Rotation paths and how fast each direction turns (degrees a step)
Each turn is a multiple of 5 degrees from 10 to 175, or 0.
Each row of a path follows its step; steps can be skipped.
path 1
step 0: [  5.8   1.1  24.9   9.0  31.0  12.0 -27.0 -53.9  -3.9  12.0  -7.3   2.4
  26.9  -4.3  -1.1  25.8  25.3   8.5  13.6  22.0 -33.7  14.0 -10.3  26.3
 -12.7  -1.9   0.9  45.3   6.8 -38.7  -2.2  -5.3 -13.9  -3.7 -15.5 -26.8
   0.5  -2.5  -1.9  -3.1 -23.2  35.0 -49.9  39.5  20.6  59.0  25.3 -23.5
 -33.5  -0.8   9.2   6.4   1.0]
step 1: [ 33.5  -4.6  10.0  -6.0  19.2 -27.3 -33.0 -25.1   3.5  37.6  32.4 -31.7
  46.0 -41.5  42.5   9.8  10.8  -1.5 -13.7  15.6 -25.7 -21.2  13.6 -25.2
   2.8 -23.0 -51.9 -19.1  27.9 -24.0  21.1 -22.6 -23.0  35.6  13.2  10.5
 -12.2  12.4  -3.5 -23.8  18.4  11.3 -13.5  15.9  -2.2  26.5 -13.6  -4.3
 -13.3 -11.1 -18.5  12.2 -11.2]
step 2: [ 29.9  -0.5  13.0   9.6   7.5  -5.4   9.5 -59.8   7.3   3.5  -6.7 -21.9
  12.4 -36.5  -7.7  18.8   7.5  -4.5  -4.8  -0.2 -10.9  33.6   1.6  43.9
  -9.1 -17.1  16.2  15.7   8.8  -3.1  -6.0  14.0 -17.5  18.2 -14.6 -39.7
  -9.8 -27.1   5.0 -60.4  -9.7   9.1 -10.9  25.1 -16.8  55.0 -38.4   2.7
  -7.3  29.5   4.5  27.7 -29.8]
step 3: [ 13.9  -7.2  16.5   3.0  42.2  -4.6  15.2  -1.0  -0.5  -7.5  12.3 -28.3
  38.6 -32.9  -9.4  39.3   2.2  -2.7   9.0   5.5  -8.6 -15.1  21.6  25.3
  16.5 -35.1 -51.4  24.7  31.8 -13.3  14.1 -11.8  27.8   9.1  29.6 -22.1
 -29.8   9.1   2.9 -22.6  21.7   6.1  22.7  16.3   4.6  16.1  24.5 -12.5
 -50.4 -37.7  -1.2  28.7 -20.4]
step 4: [  9.3  -3.4  11.1   8.3  30.3 -17.3  -5.8 -14.0  -5.0  50.9  27.7 -12.0
  15.9 -50.6 -27.5  26.9  12.0  12.0  -0.8  -7.0 -29.5   3.1  -9.4  28.9
  20.2  -2.9   6.4   7.6  30.3  31.0   7.3  27.6  -5.5  11.5  18.0   2.3
 -52.7  -7.3  -5.0 -22.1 -20.9   7.7  10.3  -0.4 -56.3  13.4 -14.4  24.4
  22.7  34.8 -19.2  40.6   0.1]
step 5: [  4.1 -21.4   4.8  15.9  -4.9  -1.7  22.2  14.7 -29.5 -18.3  24.0 -38.7
  -4.3 -17.8 -17.5  33.6   4.5  -1.9   0.4  14.6  -5.0 -17.2  17.3  65.4
  14.8 -25.0   7.7  20.4  16.6  13.8  16.4 -25.9  14.4   7.1  -4.2   7.0
 -30.7   6.9  38.2 -15.6  23.7  25.4  27.9  39.5   2.3   0.9 -30.6 -21.6
 -40.5  15.7  27.1  43.3  23.9]
step 6: [-29.7 -29.8  52.9 -20.3  32.0 -14.2   0.3 -17.0   2.8   8.1  17.4  -6.9
   5.4 -48.0 -49.0  49.8  -7.6  38.6  26.5  -2.6 -35.0  15.4  11.6   6.5
  12.9   8.3 -16.2  10.7 -26.5  -0.5  19.4  -1.8  21.3 -17.1  10.6  23.3
 -15.8  18.5  10.2   3.3  10.3  25.1   6.2   4.1 -47.4  -0.6  26.4 -16.0
   9.4  29.1  -9.8  20.4  20.7]
step 7: [-12.9  -6.1   8.1 -11.0 -16.7   7.5   9.7   1.3 -18.1  -3.5  74.4 -30.8
   5.7 -26.2  -5.3  10.0  -7.3   1.4 -28.1  39.7  -5.8 -24.9   1.5  38.3
 -12.8  11.8   9.3  39.9  29.0  -5.9  11.9  -4.5 -28.7   6.6  -4.4  50.3
 -19.6  15.1  28.3   8.3  -2.4  -8.6 -25.4   6.6 -30.8  22.0   1.7  -7.8
 -10.2  28.9  25.8  20.4  46.2]
step 8: [-20.7 -24.4  31.1  -6.0  -7.1  16.6  -7.5 -24.3 -20.0  -4.7  12.2   8.1
 -20.5 -14.6 -18.7  14.1 -12.5  13.2  -3.9   1.3 -38.1   6.0  23.1  28.7
   7.9 -25.4 -24.5  22.3 -39.2  -4.0   2.8 -12.4 -19.1   8.1  15.6  40.4
  50.4  -6.7  26.4 -20.1  35.0  28.1 -27.6  38.6 -31.7  10.6  -7.9 -28.2
  -7.9  16.5 -51.1  31.0  12.8]
step 9: [ 20.9   1.1   4.0 -29.9  -1.9  -6.0  16.1  -2.2  32.2 -22.0  48.1 -16.9
   7.6 -31.6  -8.8  21.5 -16.4  10.3 -42.6  13.8 -16.1  11.8  19.9 -20.9
 -18.7   5.1 -23.3  52.6  -2.1 -41.6  10.9  12.1  -7.4 -14.2  27.1  -3.2
  20.7  -8.0  -7.7 -26.3  25.6  -3.5 -32.4   1.6 -37.1  11.3   7.0   1.2
   1.5   9.8  31.3  19.2  62.8]
step 10: [ -5.6 -20.3  14.9  -5.5  25.6   6.2   7.3  16.6  -3.0   0.5  14.9  -7.8
  18.1  22.6 -16.5 -35.8 -17.5  11.9 -42.5  35.7 -30.1   7.5   2.2  42.5
   9.4 -24.6 -24.6  25.5 -13.4 -16.3 -26.8  11.3 -18.8  23.9  24.1  24.8
  34.2   0.0  -9.3 -29.3 -41.5 -16.4 -11.5  29.2 -26.1  32.9  -2.0  -5.1
 -17.6   1.7 -47.2  37.8  13.0]
[  1.7  -3.7  17.8  12.0   5.6   7.3  -6.3   0.9  -5.0   8.6  -1.1   3.3
  -7.9  -4.2   6.1  -4.3  -4.6   5.7   4.6 -14.0  -3.9  17.5  -9.7   4.2
  13.1  -1.3   3.7  -0.6  -9.2  -9.8  -3.0   8.7   0.0  -4.9   4.8   7.1
   3.7   3.6   1.9  -5.5 -12.5  -4.8   0.4  -3.7  -1.4  -0.2  -4.6  -2.6
  -3.8   4.9  -5.5  -4.2  -5.3]	175
[  3.1  10.9   6.5   3.2   8.2  -3.8  -0.3  -3.2   5.6  -4.4   2.4   8.9
  -3.1   4.8  -2.3  15.5  -1.2  23.3  -7.9  -0.1  -0.5  -2.3   6.2  -3.6
   1.0   6.6  -9.0   2.3   6.7 -11.8   7.1   9.1   4.4  -7.3   5.9  -6.3
  -3.8  -2.1  -3.1   4.3   0.7   7.9  -2.3   1.2   6.2 -12.7  12.1  -2.5
  -3.4  -0.9   1.1  -8.5  -2.1]	125
[ -0.3   0.5 -13.5   5.0   5.8   4.3  -9.4   3.1  -1.6   4.4   1.6   1.4
   2.3 -14.4  -1.8   7.8   2.7  -4.2  11.5   2.3   4.8   2.7   9.3 -11.5
  19.2   1.9  -8.3   6.1 -10.5  -1.1  -1.7  -7.1   0.9   0.7  -0.9   7.4
  10.6   2.2 -10.3  -3.7   8.3   9.0   9.4  -0.5  -1.5   1.0  11.9   3.4
   5.7  -5.0   0.5  -5.9  -1.0]	140
[ 12.9   3.2 -12.4 -10.4  -0.8   6.9 -11.6  -6.5   0.8 -13.8   3.5   3.9
  -2.9  -4.0   2.3  -3.0   3.0   0.4   0.8   1.8   0.8   4.5   3.9   4.4
  -2.5   1.1 -10.3  -8.3  -2.8 -10.9  -3.9   2.5  -8.9   8.7  10.5 -12.3
   9.8   3.6   8.5  -2.6  -1.3  -3.5 -10.8 -12.4  -6.6   5.2   0.4   6.8
  -9.8   0.3  -5.0   4.0  -6.2]	45
[  4.6   3.9  -3.1   7.3  -2.2  -0.4   4.0  11.6  -5.3   0.9  11.6  -2.7
  -2.9   2.3  17.0   6.9  -2.4  -8.5   2.4  -7.7   3.5  -6.8   1.7   0.5
  -4.0  -6.8  -1.2   0.8   5.4 -19.3  -1.8 -10.1   2.6   1.5   3.3   1.1
  -6.9   6.0   2.0  -7.1   8.7 -15.3   5.2  -5.9   5.0  -2.0   3.3  -4.9
  -7.9   2.0  11.0  -3.6  12.8]	170
